128 stands for zero in the data rows.
Here is a table of points, one per row:
[118  96  93 118 105 140 182 191 156 116  99 121 119  80 110 108 148 152
 255 255 158 130 123 130 123 130  63  88 111 102 128 107 190 166  98 106
  61  81 103 113 115 114 109  92  92  84 124 110 197 231 255 150 116 111
  85  98 121 118 116  88 101 104 102  95]
[154 162 206 173 223 173 121 134 117 121 130 132 133 114 123 134 115 120
 111 112 100  98 152 152 164 149 245 157 139 112 110  99 140 142 118 106
  92  86 115 125 124 141 144 201 216 205 152 204 112  96  77  80  90  78
  57 129 107 123 120  44  72  95  50  39]
[125  92  90 103  56  70 166 204 228 171 193 127 112  84 104  98 107 101
 100  98 126 115 107 109 137 152 245 149 156  76 105  90 133 122 151 158
 254 234  83  94 127 119 124 120 125 102 123  85 121 111  95  86  95 104
  86 107 116 139 145 228 215 181 192  51]
[134 167 218 169 202 194 132 131 139 132 143 129 115 139 129 116 132 140
  88 112 255 208 137 144 122 114  18  93 100 104 111  78 122 133 126 119
  97  98  90 113 136 128 136 165 179 223 164 255 128 108  94 104  90  87
  58  81 119  97 104  88 112  92  99  78]
[117  98  99 105  66  83 151 171 177 146 220 166 169 200 146 119 211 174
 255 175  61  71  81  88  82 110  44  83  77  98 104  80 109 132 135 118
 117  86  82 104 110 123 116 117 122 119 108 109 118 138 147 176 179 185
 224 166 153 146 126 120 129 117 109 100]
[120  99  97 106  47  65 119 114 136 137 170 158 166 223 160 157 110 114
  68 107 138 120 169 166 175 128 133  97  56  65  88  86 113 106 113 130
 163 223 231 166 128 106  84  91  96 103 140 108 123 123 117  92 115 107
  87  85 104 112 114  61 170 249 255 214]
[108  76 151 159 223 175  85 104 113 113 111 114 107  87 113 101 120 111
 162 178 255 198 108 100 101 119  75 103  93  97 102  78  87  90 119 101
  67  72 230 230 198 176 183 124 127  80 121  71 115 142 157 152 182 194
 211 143 145 132 135 108  86  76  67 108]
[169 173 204 175 230 190  81  73  82 110 105 127 121  90 114 107 134 120
 113  71 107 117 122 126 116 143 213 180 202 219 141  84 125 132 119 120
  95 158 222 160 128 116  98  74  81  69  94  13 126 111  87 103  82  98
  84  95 101 111 116 145 229 222 251  94]
[ 73  52  72 105 123 152 163 147 119  90  60 101 109  58 110  92 139 132
  72  76 105 108 124 129 112 129  90 142 124 236 205 255 136 126 123 149
 232 255 155 106 115 108 108 108 120 122 123  86 121 119 110 133 153 169
 178 135 171 193 173 212 111  87  80  87]
[227 242 156 129 101 113 127 105  93 116 109 115 100  83 107 107 138 139
  95 104  92 102 146 166 195 159 233 112 111  75  97  83 124 109 116 114
  75  83  98 147 179 171 208 215 187 199 135 117 131  90  96 124  88  91
  74 117 139 127 136  91  96 101 113 255]
[180 185 169 124 126 107 106  92  93 102  86 115 113  92 121 133 116 118
 100 101  90 114 113 112 130 143 247 174 175 150 105 104 125  97 106 103
  66  75  85 113 111 121 104 106 121 139 147 255 121 132 125 138 182 214
 238 168 202 152 126 137  83  94 122  68]
[164 178 211 179 227 196 108  89 106 113 117 119 122 108 118 120 100 124
  54  78  61  77  92 102  89 103  31  87  93  65 174 246 138 146 149 137
 180 211 205 162 116 121  97 109  73  93 117  64 131 129 132 130 139 169
 175 152 171 194 144 193 108 103  74 122]
[159 162 198 177 230 172 105 112  90 122  88 119 104 116 118 142 113 101
  51  74  65  91 105 104  96 120  25  87  93 108 144 222 135 125 120 167
 229 238 115 108 135 121 108  80 105  74 118  89 139 164 184 202 195 170
 199 175 147  99 135  86 115 109 106 106]
[102  84  62 107  56 103 149 183 202 179 191 154 140 159 133 129  94 107
  54  74 129 132 198 190 194 131  97  98  95  88 108  82 166 207 148 119
  49  20  68  82 107 110 104  88  87  90 120  47 117 120 111 151 183 189
 225 169 177 163 145 160 108  99  86  86]
[ 89  90  94 104  93  86 161 161 200 173 223 145 137 154 130 128 138 130
  68  87  97 117 120 119 127 134 245 188 172 146 118 131 196 146  93 101
  17  64 105  99 109 107  79  92  93  90 113  55 153 212 255 181 178 158
 160 126 116  96 114  88  90  78  74  92]
[ 63  63 105 117 185 175 116 123 101 115 131 123 123 120 131 126 114 127
  79  92  80  99 124 120 118 110  55 115 118 194 188 255 124 112 118 107
  67  44 135 199 187 201 198 174 146 128 111  72 123 120 116  89 102  89
  87 112 111 120 117 146 216 252 255 126]
[101 117 141 115  85  93 217 255 255 171 183 124 112  90 117 114 114 119
 104 109 101 119 122 116 115 121 123 152 157 238 183 206  93 109 172 146
 218 158  86  99 119 108  93  80  91  90 112  99 110 102  93  98  97 104
  84 116  91 104 113  64  87 127 131 255]
[228 244 149 131 131 105 139 122 119 115 119 123 130  92 121 113 131 127
  87  99 237 225 179 156 116 103  18 105  84  68  99  78 136 116 122 131
 109  75 127 112 113 158 191 199 209 194 139 200 129 122 109  84  97  97
  86 107  95 110 107 118 117 117 122 207]
[105 105 105 115  62  87 123  88 100 120 119 132 145 201 169 231 255 224
 255 202  62 104 124 129 108 127  37 118 120  75 126 110 150 156 190 151
 178  99 117 105 149 120 130 111 124 110 142 107 126 104  85 107  94 108
  67 115 124 110 128 102 112 111 108 117]
[ 43   5 108 158 255 229 127 118 126 126 103 128 124 104 118 126 124 118
 102  93  78 106 143 141 156 147 222 137 155  79 110  90 124 125 116 119
  71  86  93  85 105 108 142 168 183 207 164 255 132 112  96 119  98 119
 101 113 110 106 111  88 148 177 210 255]
[160 192 167 122  83  88  78  93  93  96  49  97 108 107 128 118 101 108
  86  90  77  95 140 132 154 138 216 136 144 112 110  69  97 116 121 106
  78  79 112 117 127 141 174 195 199 214 137 152 135 220 241 188 211 196
 219 146 113 108 107 101 111  99  90  68]
[220 209 114 131  75  92 115  99 114 147 132 141 137 129 126 135 107 111
 117 124  90 116 111 112 103 123  84 121 127 225 219 255 120 115 118 122
  66  81 142 126 140 136 193 214 204 215 159 210 137 109  87 118  81 107
  79 104 104  97 112  87 115  78  81  78]
[126 137 160 153 223 178  92 108 113 138 114 116 104  96 111  92 167 157
 255 255 104 114 127 116 111 106  65 102  86 109  86  73 118 106  92 141
 154 237 179 146 115 128 105 112 108 120 114  81 107  96  82  87 125 111
 125 119 124 166 152 248 144 119 124 109]
[185 189  78  98  40  81  71  88  85 125 134 120 108  96 100 102 119 126
 116 120 112  86  99 103  93 129 119 198 202 248 173 180 126 146 117 116
  72 102 121 129 136 137 144 172 215 208 164 241 117 114 122 110 119 102
 104 127 125 122 124 102 124 158 146 255]
[ 81  86  81 107  54 100 219 223 209 134  87 107  98  91 113 126 116 123
  85 124  93 113  96 108  89 133 191 189 177 178 121 126 109 119 112 117
  68  84 235 218 165 181 168 146 115 120 118  84 121  91  88 119 100  98
  87 123 114 120 129 163 229 213 215  94]
[ 97 103  67  97  68 113 116 117  92 126 161 146 165 235 172 187 120 132
  95 104 119 132 170 168 214 143 218 128 138  82 112 105 126 136 134 175
 240 255 209 162 142 148 129  89 100 101 115 117 121 114 106 104  81  72
  78 110  87  79  98  68  95  76  57 135]
[ 75  71  74  91  29  57 109 115 133 147 176 164 163 203 146 183  96  97
  66  73 201 175 167 166 132 115  60  78  99  92  98  53  92  76 109 135
 177 247 178 165 130 127 110 126 117 112 114 109 139 120 132 157 145 168
 172 172 173 189 165 206 119  94  92  69]
[166 185 185 160 176 149 103 101  80 109 106 117 120 125 127 123 117 122
  85 110  98 106 130 134 159 138 241 154 138 132 108 108 105 109 123 112
  70  31  60  86 114  98  79  81 111 120 152 255 120 101 117 114 106 102
 109 124 112 200 193 255 202 152 121  72]
[100 109 117 111  64  91 124 105  88 113 104 136 156 219 172 225 116 129
 201 220 255 247 111 115 111 126  80  94 117  84 139 152 206 205 122 117
  69  73  91  84 118 114 104 107 107 111 119  69 122 107  76 118 101 100
  91 145 122 125 134 126 132 137 146 235]
[107 105  98 135 179 185 119  97  93 119  96 106 101  61 100  92 125 146
 228 245 220 188 123 129 115 107  84 112  90 108 104  97  96 119 189 158
 218 138  56  90 102 109  90 118  90 113 117  84 132 162 204 191 177 188
 199 165 140 114 111  66 129 131 115  88]
[103  87  94 121  88 108 101  86  87 117 130 160 183 255 181 196 108 120
  89 119 113 111 110 106 102 150 254 227 227 231 138 123 120 133 178 164
 250 149  71 103 113 128 123 115  94  90 119  55 139 117 102 100 100 101
  69  93 123 123 106  93  87  80  93 202]
These points spread out most along one direction. Take the direction at right angles to it along which they spread out most. Go by this last direction. For each point below, how far along it does it lie, from 0 to 99? The average is 50, and the first point in the table lies past the average. One standard deviation of the points above along it is 16.
[105 105 105 115  62  87 123  88 100 120 119 132 145 201 169 231 255 224
 255 202  62 104 124 129 108 127  37 118 120  75 126 110 150 156 190 151
 178  99 117 105 149 120 130 111 124 110 142 107 126 104  85 107  94 108
  67 115 124 110 128 102 112 111 108 117] 51
[134 167 218 169 202 194 132 131 139 132 143 129 115 139 129 116 132 140
  88 112 255 208 137 144 122 114  18  93 100 104 111  78 122 133 126 119
  97  98  90 113 136 128 136 165 179 223 164 255 128 108  94 104  90  87
  58  81 119  97 104  88 112  92  99  78] 67
[117  98  99 105  66  83 151 171 177 146 220 166 169 200 146 119 211 174
 255 175  61  71  81  88  82 110  44  83  77  98 104  80 109 132 135 118
 117  86  82 104 110 123 116 117 122 119 108 109 118 138 147 176 179 185
 224 166 153 146 126 120 129 117 109 100] 65
[159 162 198 177 230 172 105 112  90 122  88 119 104 116 118 142 113 101
  51  74  65  91 105 104  96 120  25  87  93 108 144 222 135 125 120 167
 229 238 115 108 135 121 108  80 105  74 118  89 139 164 184 202 195 170
 199 175 147  99 135  86 115 109 106 106] 66
[ 97 103  67  97  68 113 116 117  92 126 161 146 165 235 172 187 120 132
  95 104 119 132 170 168 214 143 218 128 138  82 112 105 126 136 134 175
 240 255 209 162 142 148 129  89 100 101 115 117 121 114 106 104  81  72
  78 110  87  79  98  68  95  76  57 135] 30
[228 244 149 131 131 105 139 122 119 115 119 123 130  92 121 113 131 127
  87  99 237 225 179 156 116 103  18 105  84  68  99  78 136 116 122 131
 109  75 127 112 113 158 191 199 209 194 139 200 129 122 109  84  97  97
  86 107  95 110 107 118 117 117 122 207] 63
[ 81  86  81 107  54 100 219 223 209 134  87 107  98  91 113 126 116 123
  85 124  93 113  96 108  89 133 191 189 177 178 121 126 109 119 112 117
  68  84 235 218 165 181 168 146 115 120 118  84 121  91  88 119 100  98
  87 123 114 120 129 163 229 213 215  94] 24
[227 242 156 129 101 113 127 105  93 116 109 115 100  83 107 107 138 139
  95 104  92 102 146 166 195 159 233 112 111  75  97  83 124 109 116 114
  75  83  98 147 179 171 208 215 187 199 135 117 131  90  96 124  88  91
  74 117 139 127 136  91  96 101 113 255] 47
[ 89  90  94 104  93  86 161 161 200 173 223 145 137 154 130 128 138 130
  68  87  97 117 120 119 127 134 245 188 172 146 118 131 196 146  93 101
  17  64 105  99 109 107  79  92  93  90 113  55 153 212 255 181 178 158
 160 126 116  96 114  88  90  78  74  92] 48
[154 162 206 173 223 173 121 134 117 121 130 132 133 114 123 134 115 120
 111 112 100  98 152 152 164 149 245 157 139 112 110  99 140 142 118 106
  92  86 115 125 124 141 144 201 216 205 152 204 112  96  77  80  90  78
  57 129 107 123 120  44  72  95  50  39] 53
[107 105  98 135 179 185 119  97  93 119  96 106 101  61 100  92 125 146
 228 245 220 188 123 129 115 107  84 112  90 108 104  97  96 119 189 158
 218 138  56  90 102 109  90 118  90 113 117  84 132 162 204 191 177 188
 199 165 140 114 111  66 129 131 115  88] 76
[166 185 185 160 176 149 103 101  80 109 106 117 120 125 127 123 117 122
  85 110  98 106 130 134 159 138 241 154 138 132 108 108 105 109 123 112
  70  31  60  86 114  98  79  81 111 120 152 255 120 101 117 114 106 102
 109 124 112 200 193 255 202 152 121  72] 50
